In the data rows, 50 means zero.
Some points, one per row:
[99 35 57 36 41 66 57 82 71 74 54 47 55 33 39 79 82 62 74 34 36 73 70 19]
[84 80 25 71 16 60  0 63 42 38 66 80 47 41 38 70 61  0 48 37 35 68 65 43]
[23 63 48 50 36 62 65 66 68 36 25 24 37 27 34 43 42 32 53 26 56 74 48 59]
[34 44 59 44 57 46 60 56 59 49 50 48 45 51 49 35 48 52 52 62 51 44 51 53]
[16 61 44 55 48 74 26 53 49 50 61 63 67 17 32 34 58 72 40 58 41 53 23 45]
[83 63 72 63 44 65 71 45 44 53 56 45 67 41 46 40 57 78 29 43 41 68 38 52]
[61 55 37 54 34 59 22 70 20 50 42 56 24 28 37 63 38 54 36 53 45 56 66 54]
[69 18 73 50 62 26 62 18 98 96 66  0 68 40 41 46 34  8 46  2 18 31 21 51]
[84 35 90 50 64 31 17 78 47 55  0 58 64 34  0 73 67 99 40 41 38 19 65 36]
[54 32 46 67 46 52 38 43 31 37 36 51 44 59 33 76 43 32 38 49 29 29 48 46]
[75 35 36 30 33 56 83 45 63 60 99 71 37 40 43 59 49 26 81 60 56 97 57 40]
[51 44 30 50 34 51 79 24 52 53 65 55 44 76 49 52 58 32 59 55 34 44 70 36]
[47 66 31 56 33 59 68 22 27 16 40 75 26 55 29 41 53 34 46 64 31 64 53 53]
[97 39 41 52 29 50 40 58 42 58 44 59 63 64 51 88 67 41 55  9 44 58 57 33]
[35 25 50 45 59 33 48 49 76 55 86 64 40 46 52 42 46 18 57 72 58 39 47 56]
[60 73 75 58 37 62 29 84 45 39 30 46 64 57 54 60 41 69 38 46 66 46 43 47]
[46 45 46 46 69 45 49 45 34 49 55 52 59 53 66 61 57 49 38 74 66 37 59 63]
[48 70 67 30 55 62 64 55 49 50 39 51 48 32 49 24 61 70 44 69 52 63 52 47]
[41 66 46 53 42 57 60 59 55 37 35 34 39 36 38 48 42 27 47 36 53 65 48 58]
[67 37 46 68 43 44 39 42 52 52 55 56 56 58 45 86 53 38 51 38 43 24 50 38]
[54 50 43 48 43 54 35 68 43 50 31 50 37 48 49 48 42 56 65 34 51 60 50 36]
[40 47 29 45 52 52 34 31 24 31 38 79 55 65 44 50 39 49 56 69 47 55 37 38]
16 more points follow, each with its number after it:
[66 61 59 57 21 48 41 73 39 31 54 52 32 63 48 53 42 45 48 34 63 41 43 30] 0
[36 37 33 41 32 46 13 60 51 52 50 53 60 55 51 61 21 21 60 32 65 56 36 29] 1
[65 43 67 62 66 36 65 61 57 60 43 32 51 57 61 46 59 76 51 30 54 48 55 60] 2
[ 0 49 31 36 37 58 38 80 65 53 46 52 57 80 64 18 55 31 65 46 65 54 55 43] 3
[18 80 55 30 40 58 66 52 50 30 46 52 41 60 57 29 38 56 59 64 71 58 45 64] 4
[25 15 50 41 61 31 56 48 84 49 97 66 44 45 51 42 40 16 67 85 62 24 34 65] 5
[60 32 57 69 62 46 59 72 56 69 45 42 37 29 53 46 41 72 50 29 48 56 50 51] 6
[23  0 12 54  9 68 31 92 82 61 40 46 86 99 15 78 49 47 77 34 18 19 70 37] 7
[25 79 76 90 63 44 28 85 22 18  2 34 51 51 55 52 21 82 32 22 78  4  8 61] 8
[67 35 35 34 48 54 48 51 62 45 50 84 50 38 36 48 59 41 82 69 52 75 62 29] 9
[52 77 64 23 61 57 52 63 43 31 47 75 81 86 62 36 57 64 56 45 79 82 25 45] 10
[41 49 36 44 51 50 31 34 21 28 34 73 59 66 43 56 28 52 48 65 46 41 36 37] 11
[69 60 69 65 33 61 68 44 41 48 55 47 61 52 49 41 49 68 39 34 49 62 36 48] 12
[10 63 59 28 37 42 75 62 83 37 93 30  8 43 71 54 19 38 65 70 83 26 49 50] 13
[70 47 55 50 61 45 55 55 65 66 49 48 63 52 66 63 70 62 57 41 51 51 55 44] 14
[36 22 54 40 62 29 53 41 75 48 79 60 40 58 54 37 43 13 51 80 54 30 53 58] 15
Which of these numbered points is nearest to each point below by angle, seen from the average point of the first points? Its number follows each.
[15 40 74 19 67 47 83 62 95 39 58 30 45 33 45 21 59 41 65 90 42 45 45 65] > 5
[31 62 44 84 51 62  0 95 15 50 49 54 85 44 76 37 11 98 31 42 81 44  0 52] > 8
[ 6 86 59 35 59 62 46 75 53 49 39 32 50 27 59 12 42 57 50 42 67 70 24 62] > 4
[58 84 91 63 37 62 16 99 54 36 19 46 79 45 56 62 33 71 35 33 74 53 25 47] > 8
[46 33 63 59 71 57 61 46 59 49 14 43 72 67 45 40 79 56 48 52 33 62 56 65] > 2
[66 44 33 52 23 48 23 58 58 63 73 64 71 52 46 76 39 31 54 37 53 56 53 37] > 1
[44 21 36 52 33 53 46 64 60 53 44 54 63 73 32 65 49 49 62 44 35 39 60 45] > 7
[30 66 55 40 58 56 44 61 51 48 42 43 53 38 55 33 50 57 47 49 56 61 38 55] > 4
[57 50 38 51 45 57  5 88 29 42  8 59 38 49 48 53 40 49 75 21 58 79 50 26] > 1
[34 16 55 39 55 34 52 35 92 55 99 60 41 53 53 44 37  7 49 89 57 23 49 61] > 15
[59 50 31 51 35 56  9 96 26 34 14 59 22 49 51 46 35 54 81 23 58 74 52 26] > 0
[46 62 55 27 53 56 59 57 53 43 48 68 76 63 61 31 59 56 58 48 67 89 36 49] > 10
[59 23 44 48 71 43 71 24 37 42 36 62 47 59 47 49 61 45 46 59 41 65 53 53] > 15
[50 47 47 45 67 45 51 50 40 45 54 53 55 41 61 57 51 53 43 73 66 44 54 56] > 15
[72 70 24 21  1 76 90 37 37 56 22 39 26 94 55 15 68 23 70 14 13 99 89 27] > 3
[43 49 71 50 67 31 45 39 68 57 54 56 64 41 55 37 48 72 44 51 64 46 41 60] > 2
[58 60 52 39 39 42 48 67 63 49 56 58 52 53 49 48 41 60 72 40 70 57 42 40] > 10
[ 0 74 92 14 51 37 99 62 99 33 99  2  8 19 70 38 11 51 63 91 93 21 53 68] > 13
[30 67 50 38 62 57 59 52 54 52 44 43 52 46 62 43 60 60 56 51 55 54 33 46] > 4
[43 42 60 51 57 42 60 37 73 68 46 12 62 58 52 38 40 30 45 21 31 40 24 50] > 2
[71 38 49 69 72 44 15 54 52 63 38 43 47  7 33 99 63 48 28 59 26 30 68 62] > 6
[52 42 67 63 59 47 48 56 74 71 42 14 91 55 48 73 34 58 42 16 52 34 36 56] > 2
[27 62 62 31 52 44 64 50 64 45 80 41 30 35 65 40 36 54 53 78 76 42 55 57] > 13
[38 25 34 53 33 57 51 59 62 58 48 48 71 78 36 62 48 51 62 41 33 36 50 49] > 7
